In the rows, zero is written as 128.
Where one turn sends some rows of the set: a few examples, then the rows asked
Zos: [108 119 160 135 126 103 127 140 139 127 156 120 148 132 107 140 102 101
 122 125 147  89]
tel: [167 106 143 118 124  99 136 125 146 148 139 152 147 137 137 133 124 120
 107 165 122 117]
Sib: [131 155 117 142 142 133 171 108 129 117 129 130 144 103 121 117 131 109
  96 136 169 133]
lezib: [153 131 141 128 127 100 169 118 143 125 160 114 143 100 107 134 119 126
 132 172 109 125]
Zagek: [129 131 140 106 135 120 112 141 122 114 139  72 137  83 124 123 176 106
 118 134 128 145]
bivor: [150 156 139 114 118  78 119 125 154  96 139 124 106 132 110 125 165 118
 122 126  92 111]
kegu: [156 127 138 128 134 100 128  98 153 143 133 109 136 145 135 142 154 127
 109 162  85 147]
gubov: [157 130 148 135 119 107 111 120 129 111 135 122 145 115 133  98 151 113
  85 139 183 130]
Beluk: [153 119 141 124 137 100 128 105 157 142 138 117 133 147 140 148 148 132
 113 162  83 145]
susov: [151  99 156  87 110 111 112 145 125  87 143 119 146 114 138 103 121 141
 105 119 128 150]
lebop: [145 131 134 143 136 117 117 113 118 140 140  58 130 133 144 138 146 118
 140 133 112 128]
nav: [ 83 111 128 132 143 145 140 104 140 119 120 122 127 124 135 121 102  96
 103 116 139 125]
gepib: [130 144 127 155 102 145 113 120 151  94 133 144 120 114 122 128 101  80
 104 108 122 129]
sikof: [130 114 135  69 132 122 117 157 156 107 149 110 160 127 103 129 150 137
 107 121 153 132]
bazo: [138 118 102 132  94 114 142 151 105  74 130 132 137 119  90 143 125 110
 128 117 128 152]
tam: [ 83 115 136 139 140 149 141 101 141 126 121 122 122 120 133 125 108 103
 102 118 144 123]
mune: [150 114 111 120 153 107 123 150 158 114 109  98 101 123  78 118 158 118
 145 110 126 143]
tulud: [145 117 109 140 141 124 134 154 137 108 103 134 114 153  87 111 149 122
 140 125 140 182]
maru: [137 143 100 136 112 117 122 151 128 133 137 101 109 165  85 117 153 125
 153 114 128 121]
Duka: [144 119 109 143 139 128 133 154 130 111 109 131 114 148  93 113 151 112
 148 128 144 187]
pozar: [119 132 121 111 145 145 135 162 132 137 121  93 106 146 111 109  96 131
 143 124 138 133]
zuk: [139 160 154 144 108 154 103 134 138 111 138 136 112 148  98 127 150 117
 128 137 131 181]
nanip: [110 142 143 129  86 121 104 127 127 125 152 122 151 125 123 137 165 142
 125 109 154 172]
Fal: [124 150 118 127 126 146 123 102 189 107 154 117 121 152 130 140 120 120
  93 114 107 140]
gazu: [128 125 119 111 136  99  93 136 151  91 147 126 163 120 138 110 150 143
 113  82 133 132]
rul: [169 126 111 151 143 121 154 136 142  97 138 131 160 136 132 106 122 139
 132 158 105 155]
sova: [ 83 109 120 131 102 142 124  99 132  99 142 140 139 130 115 119 117 108
 120  98 110 148]

Fal -> pozar
Beluk -> nav
tel -> sova
And these:
lebop -> Sib
tam -> Duka
gubov -> nanip
bazo -> bivor
gazu -> sikof
gepib -> maru

Where one turn sends some rows of the set: a few examples, then the rows asked
Pur: [120 134  80 131 140  89 126 124 106  81 136 107]
Gol: [138 134 115 137 133  73  86 145 129 129 137  99]
pav: [107 137  95 164 149  98 109 109 173 113 122 117]
vek: [142 148  79 148 115  84 124 139 175 160 116 116]
lep: [128 124 117 164 164  94 135 125 110 138 137 138]
Raguk: [149 121  69 173  88  85 146 130 132  94 148  85]
nalup: [165 147  90 162  94  72 169 136 137 104 146 119]
Toz: [142 107 103 159 120  99  96 158 110 131 156 110]
Nali: [134 160  78 209 130  97 159 123 128 119 142 104]
Der: [160 155  89 150  81  89 136 155 132 140 131 129]
fen: [141 135  72 202 140 104 130  96 156 129 138 120]
ket: [150 152  84 167 126  93 187 116 126 119 118 111]
mase: [152  94  95 149 115  92 144 110 134 158 147 117]
Vuliz: [116 124 122 149 155 108 121 110 156 129 124 125]
Defe: [148 135  68 158 131 114 146 141 121  77 146  91]
fet: [128 112  83 147 117  87 124 136 161 172 134 109]
fibo: [149 153  86 195 139  99 136 158 125  86 136 117]
gadul: [126 149 100 119 118  78 100 134 138 113 120  90]

Raguk -> ket
nalup -> Nali
Vuliz -> Gol
And these:
Toz -> mase
fen -> Pur
pav -> gadul

Where one turn sends some rows of the set: a few examples, then the rows asked
pelep: [116 123 108 125 134 175 139 130 130 140 148 109]
Zate: [126 165 122 143 108 161 137 101 117 127 126 113]
biboz: [169 129 120 121 160  97 128 113 142 132 141 136]
kolar: [111 128 116 128 127 178 138 128 119 143 143 107]
Zeru: [122 133 124 125 124 130 157  87 130 133 152 118]
kam: [146 154 140 139 107 105 100 144 117 133  90 123]
rorep: [136 126 115 102 147  86 122 132 138 129 139 157]
Masog: [141 119 111 105 148  79 123 131 148 128 133 132]
vif: [145 114 105 109 145  92 125 129 139 129 158 133]
Piguz: [153 123 123 123 146  76 115 128 142 130 143 137]
Dol: [118 138 107 133 133 176 140 124 130 150 146 104]
lape: [121 157 132 139 106 157 135 100 109 122 132 120]
saded: [125 134 119 122 145 151 108 173 138 169 114 124]
pori: [145 168 136 132 103 112 114 125 123 126  87 136]
kuzu: [129 123 126 130 149 126 100 176 135 170 125 116]
fazer: [129 164 143 128 112  98 102 130 121 137  88 131]
gipe: [128 141 113 130 133 137 153  88 135 132 158 118]
ridus: [148 124 114 113 152  90 134 119 151 137 146 143]
kosem: [114 131 121 110 145 131 106 173 126 171 113 137]
lene: [122 128 121 125 131 139 152  95 125 133 162 122]
tov: [141 161 137 127  95  99 112 120 112 134  99 124]
fus: [133 157 132 115 106 102 110 136 113 129  84 142]
sipob: [119 162 131 144 109 164 129 107 114 127 126 123]
Zami: [117 133 120 121 153 135  90 174 135 159 117 129]
dolap: [117 140 120 127 141 148  91 172 120 170 127 124]
kobi: [145 132 124 126 165 150 110 160 134 174 118 118]
niput: [165 163 139 136 120 122 115 125 118 137  81 119]

saded -> ridus
kosem -> rorep
Zami -> Masog
And these:
Zate -> Dol
kam -> kuzu
kolar -> lene
biboz -> niput
vif -> tov
sipob -> pelep

